A single turn carries every row of the set below to another of its rows. Some are shown first; where does it send the rows asked next?
mag: [-0.52 -2.34 -0.86 -0.01  1.32  0.25 -1.15 -0.36 -1.34 -1.79 -1.07  1.06
  0.65  2.76  0.07  1.18  0.16  1.69  0.71  0.85  0.52  1.58 -0.74  0.53]
gaka: [ 0.06  0.71 -0.30  2.01  1.39  2.28 -1.10 -0.19  0.37 -2.21 -2.38 -0.25
 -0.07 -2.61  1.39 -0.69 -1.11  2.44 -2.37 -0.78 -0.27  0.71 -1.88  0.79]
Demu: [-1.63  0.76  1.18  0.44 -1.45  1.99 -1.46 -0.71 -0.86  0.04 -2.39  0.42
  2.25  0.76  3.07  1.55  1.21 -0.56 -0.16 -0.20  0.69  2.19  0.19 -0.95]
sama: [ 0.05 -0.71 -1.84  0.70 -0.38 -1.36  0.21 -1.07 -0.31  0.33 -2.27  1.01
  2.19 -0.36  1.37 -1.14 -0.40  1.24 -2.45 -2.05  1.15  0.94 -0.18 -0.13]
gapi: [ 0.33  1.26  0.27  1.88  0.41 -0.11 -0.32 -0.75  0.18 -1.51 -2.61  1.31
  0.56 -1.61 -0.51 -0.77  1.46  0.74 -0.16  1.56  0.13 -0.76  0.53  1.63]
dukog: [-0.24 -2.06 -1.39  0.17  0.94  0.05 -1.11  0.07 -1.44 -1.87 -1.23  1.60
  0.52  2.45  0.42  1.50  0.32  2.15  0.97  0.49  0.90  1.36 -0.64  0.51]
mup: [ 0.05  1.22 -0.72  1.97  1.81  1.95 -1.12 -0.78  0.23 -2.14 -2.93 -2.21
  1.02 -1.35 -0.74  1.04  1.62  3.04 -1.91 -1.92  0.22  0.52 -0.08 -0.05]
nibog: [ 0.02  0.89 -0.19  0.44  1.01 -0.32  0.59  1.95 -2.92  1.76 -1.62 -2.23
  1.04  0.59  0.84  0.42  0.35 -0.03  0.74  1.88 -0.01  3.67  0.33 -0.26]
Suz: [ 0.54  0.77  0.13  2.07  1.47  1.93 -1.15 -0.52  0.20 -2.50 -3.21 -2.12
  0.74 -1.10 -0.42  0.01  1.96  2.79 -2.67 -1.53  0.76  0.44  0.23  0.29]
sogek: [ 0.13  1.15 -0.68  1.89  1.22  1.49 -0.88 -0.66  0.25 -2.19 -3.24 -2.48
  0.94 -1.34 -0.61 -0.15  1.89  3.27 -2.13 -1.94  0.39  0.47  0.14 -0.04]
Bem: [ 0.35  0.47  0.44  2.51  0.22  0.82 -0.75  0.38 -2.54 -1.60 -1.35 -0.23
 -0.73  2.15  2.97  0.37  1.15  2.30 -0.63 -2.64  0.47  0.70 -0.92 -1.74]
Pamu: [ 0.17  0.42  0.07  0.55  0.67  0.31 -0.08  1.84 -3.09  1.84 -1.73 -1.88
  1.38  0.77  0.32 -0.33 -0.01 -0.32  1.18  1.62  0.31  3.69  0.34 -0.13]
vebek: [ 0.30  1.52  0.04  2.18  0.44 -0.27 -0.36 -0.21  0.20 -1.32 -2.78  1.56
  0.50 -1.43 -0.19 -0.68  1.82  0.56  0.00  0.93  0.27 -0.84  0.57  1.72]
Sukel: [-0.11  0.65 -0.94  2.54  2.08  2.54 -1.43 -0.24  0.80 -1.79 -2.02  0.06
  0.26 -2.42  1.35 -0.51 -0.60  1.80 -2.07 -0.65 -0.75 -0.07 -1.24  0.53]
dodu: [ 0.02  0.80 -0.60  2.35  1.80  1.88 -1.06 -0.35  0.38 -1.86 -2.03 -0.22
 -0.30 -2.75  1.77 -1.03 -0.55  2.25 -2.03 -0.64 -0.37 -0.30 -1.48  0.69]
dilu: [ 0.38 -0.78 -1.67  0.85 -0.25 -1.52 -0.10 -0.73 -0.74  0.71 -2.66  1.21
  2.43 -0.38  1.74 -0.56 -0.09  1.56 -2.59 -1.96  1.15  0.81 -0.38 -0.17]
risip: [ 0.57  0.88 -0.57  1.88  1.82  1.64 -0.96 -0.55 -0.36 -2.27 -3.26 -2.91
  0.61 -0.88 -0.62  0.41  1.77  2.71 -2.21 -1.62  0.47 -0.08  0.70  0.58]
Zuton: [-0.05  1.12 -0.96  1.85  1.32  2.34 -0.89  0.07  0.34 -1.78 -2.45 -0.22
  0.03 -2.79  1.94 -0.71 -1.20  2.08 -2.14 -0.71 -1.13  0.31 -1.28  1.11]
muf: [-0.88 -1.93 -1.20  0.13  1.29  0.37 -1.12 -0.39 -1.68 -1.88 -1.38  1.77
  0.51  2.41  0.23  1.51 -0.02  1.73  0.44  0.88  0.63  1.91 -0.65  0.45]
gal: [-0.49  0.30 -0.61 -1.73  2.86  0.89 -0.58  2.35 -1.26  1.41 -1.00 -0.79
  1.07  1.97  1.57  0.61  0.94  2.04 -1.60 -1.08 -0.95  2.59 -1.04  0.06]
Faba: [ 0.82  0.16 -0.16  2.34 -0.11  0.51 -0.89  0.46 -2.36 -1.41 -1.59 -0.47
 -1.03  2.07  2.82  0.06  1.00  2.61 -0.62 -2.46  0.18  0.07 -0.62 -1.98]
bulet: [-1.83  2.09 -0.58  1.54 -0.84  0.61 -0.33 -0.05 -1.15 -3.07 -3.05 -1.02
 -0.65 -1.08 -0.81  0.11 -0.78  1.56  1.02 -0.91  0.50  0.68 -0.28 -1.02]
Buk: [ 0.77  0.65 -0.61  2.27  1.63  2.31 -1.51  0.09  0.85 -1.37 -2.45 -0.36
  0.11 -2.82  1.09 -0.73 -0.62  2.54 -1.04 -1.09 -0.56  0.14 -1.63  0.91]
fem: [ 0.27  0.69 -0.48  0.23  0.63 -0.36 -0.21  1.69 -3.03  1.01 -1.59 -1.43
  1.31  0.55  1.47  0.09  0.27  0.11  1.01  2.29 -0.11  4.31  0.22 -0.12]
Posi: [ 0.46  1.17 -0.11  1.61  1.21  1.23 -1.47 -1.07 -0.02 -1.93 -3.24 -2.26
  0.77 -1.63 -0.30  0.47  1.61  3.42 -2.25 -1.65  0.48  0.29  0.52  0.33]
fubud: [ 0.58  1.22  0.19  0.37  0.59  0.03 -0.21  1.60 -3.05  1.57 -1.74 -1.79
  1.25  0.35  1.14  0.29  0.71  0.27  1.12  2.54  0.06  3.57 -0.61 -0.43]
tam: [ 0.72 -1.48  0.62  1.25  2.21  0.61 -1.36  0.38 -0.19  1.69 -1.65 -2.99
  1.30  1.02  2.98  0.46 -0.82 -0.56 -0.77 -0.40 -0.39  2.37  0.46 -1.36]
Mutus: [ 0.59 -1.25  0.31  0.82  2.11  0.51 -0.84  0.26 -0.53  1.81 -1.69 -3.38
  1.18  0.70  3.12  0.28 -0.87 -0.74 -1.22 -0.35 -0.19  2.32  0.40 -1.24]
moro: [-1.10 -1.56  0.67 -1.48  1.67  0.22  1.12  2.60 -1.40  0.17 -2.07 -0.54
  0.12  0.35  0.94 -0.25  0.35 -0.21  0.23  1.59 -0.41  1.63  1.76 -1.77]
notuk: [-0.03  1.28 -0.86  2.37  1.67  2.27 -1.60 -0.08  0.57 -1.84 -2.33 -0.66
  0.47 -2.66  1.03 -0.73 -0.87  2.45 -1.45 -0.28 -0.99 -0.08 -1.37  0.68]
dadiv: [ 0.97  0.64  0.11  2.37 -0.13  0.56 -0.41  0.16 -2.08 -1.59 -1.28 -0.60
 -1.11  1.84  2.89  0.09  1.52  2.43 -0.28 -2.54  0.27  0.14 -0.86 -1.43]
duv: [-1.01 -1.08  0.65 -1.15  1.12  0.23  1.38  2.84 -2.14  1.12 -2.11 -0.54
  0.09  0.99  0.90 -0.13  0.72  0.03  0.62  1.15 -0.59  1.14  1.81 -1.03]
Kef: [ 0.31 -1.32 -1.24  0.95  0.00 -1.19 -0.03 -1.12 -0.54  0.61 -2.54  1.55
  2.51 -0.01  1.17 -0.70 -0.21  1.38 -2.40 -1.99  0.93  1.30 -0.30 -0.03]
mavo: [-0.10  0.48 -0.98  2.13  1.37  2.04 -1.76  0.23  0.20 -2.33 -2.57 -0.33
 -0.27 -2.46  1.70 -1.32 -0.61  2.04 -2.10 -0.82 -0.69 -0.12 -1.65  0.67]
rizu: [ 0.19  0.27 -0.27  0.20  0.55 -0.13 -0.05  1.66 -3.07  1.16 -1.53 -2.08
  1.57  0.40  1.41  0.47  0.18 -0.36  1.35  2.15  0.06  3.68 -0.29 -0.02]
zeriz: [-0.76 -1.04  0.57 -0.87  1.68  0.43  1.52  3.03 -1.73  0.97 -1.87 -0.76
 -0.30  0.50  1.26 -0.16  0.36 -0.62  0.42  1.22 -0.89  1.94  1.50 -0.94]
fufuv: [ 0.77  0.87 -0.38 -0.48  0.40  0.12  0.10  1.77 -3.21  1.40 -1.89 -1.67
  1.48  0.61  1.44  0.07  0.53  0.06  1.26  2.08  0.55  3.38 -0.05 -0.13]
Det: [ 0.00  0.20 -0.76 -1.67  2.73  0.90 -0.07  2.41 -1.19  1.13 -0.97 -1.17
  0.71  2.13  1.83  0.35  1.09  2.19 -1.57 -0.74 -1.25  2.62 -0.83  0.12]
faf: [-1.92  2.22 -0.28  1.34 -0.77  0.92 -0.29  0.03 -1.13 -3.53 -3.13 -1.18
 -0.41 -1.22 -0.54  0.17 -0.20  1.38  0.88 -0.48  0.34  0.63 -0.64 -1.04]
bazit: [-0.87 -0.82  1.31 -0.96  1.82  0.26  1.34  3.19 -1.89  0.55 -1.65 -0.28
  0.12  0.27  1.55  0.39  0.39 -0.16  0.90  0.87 -0.39  2.17  1.78 -0.60]
nekob: [-0.33  1.45 -0.56  1.89  1.83  1.87 -1.50  0.14  0.38 -2.16 -2.72 -2.16
  0.92 -1.51 -0.44  0.06  1.28  3.05 -2.08 -1.87  1.13  0.05  0.78 -0.10]
vuk: [-0.98 -1.10  0.89 -1.67  1.30  0.78  0.97  2.40 -1.91  0.68 -1.50 -0.51
  0.08  0.89  1.23  0.01  0.78 -0.21  0.34  1.39 -0.73  1.73  2.18 -0.94]
loka: [-0.74 -1.41  0.98 -1.72  1.51  0.61  0.91  2.10 -2.37  0.71 -2.09 -0.67
 -0.43  0.55  1.29  0.07  0.87 -0.73  0.46  1.06 -0.25  1.80  1.74 -1.20]
nudo: [-0.32 -1.28  0.48 -1.55  1.27  0.43  1.04  2.44 -1.99  0.21 -1.87 -0.67
  0.09  0.75  1.75 -0.27  0.05 -0.18  0.79  1.49 -0.06  1.69  2.22 -1.35]
Sosig: [-0.09  0.66 -0.18  0.90  0.39 -0.63  0.35  2.00 -3.03  1.63 -1.76 -1.87
  1.47  0.56  1.53  0.30 -0.20  0.08  1.29  2.15  0.06  3.18  0.05 -0.35]
movu: [-1.23  0.35  0.95  0.99 -1.35  2.10 -1.46 -0.92 -1.07 -0.19 -2.98  0.71
  1.92  0.77  2.69  1.84  1.44 -0.75 -0.02 -0.20  0.68  2.19  0.48 -1.07]
pegek: [-1.36  0.49  0.55  0.81 -1.88  1.98 -1.64 -0.75 -0.91  0.22 -2.64  0.68
  1.95  0.58  2.84  1.41  0.91 -0.52 -0.10 -0.42  1.19  1.70  0.65 -1.23]
Sebi: [-0.14  1.27 -0.27  1.54  1.93  1.82 -1.21 -0.28  0.35 -2.22 -3.27 -2.25
  0.96 -1.74 -0.64  0.43  1.56  2.90 -1.76 -1.45  0.25 -0.48  0.29  0.09]

gaka turns into nudo
muf turns into Faba
gal turns into bulet
Where do these go?
risip turns into fubud
bazit turns into nekob
Demu turns into sama
mup turns into Sosig
zeriz turns into Sebi
Det turns into faf
pegek turns into Kef
rizu turns into dodu
mavo turns into loka

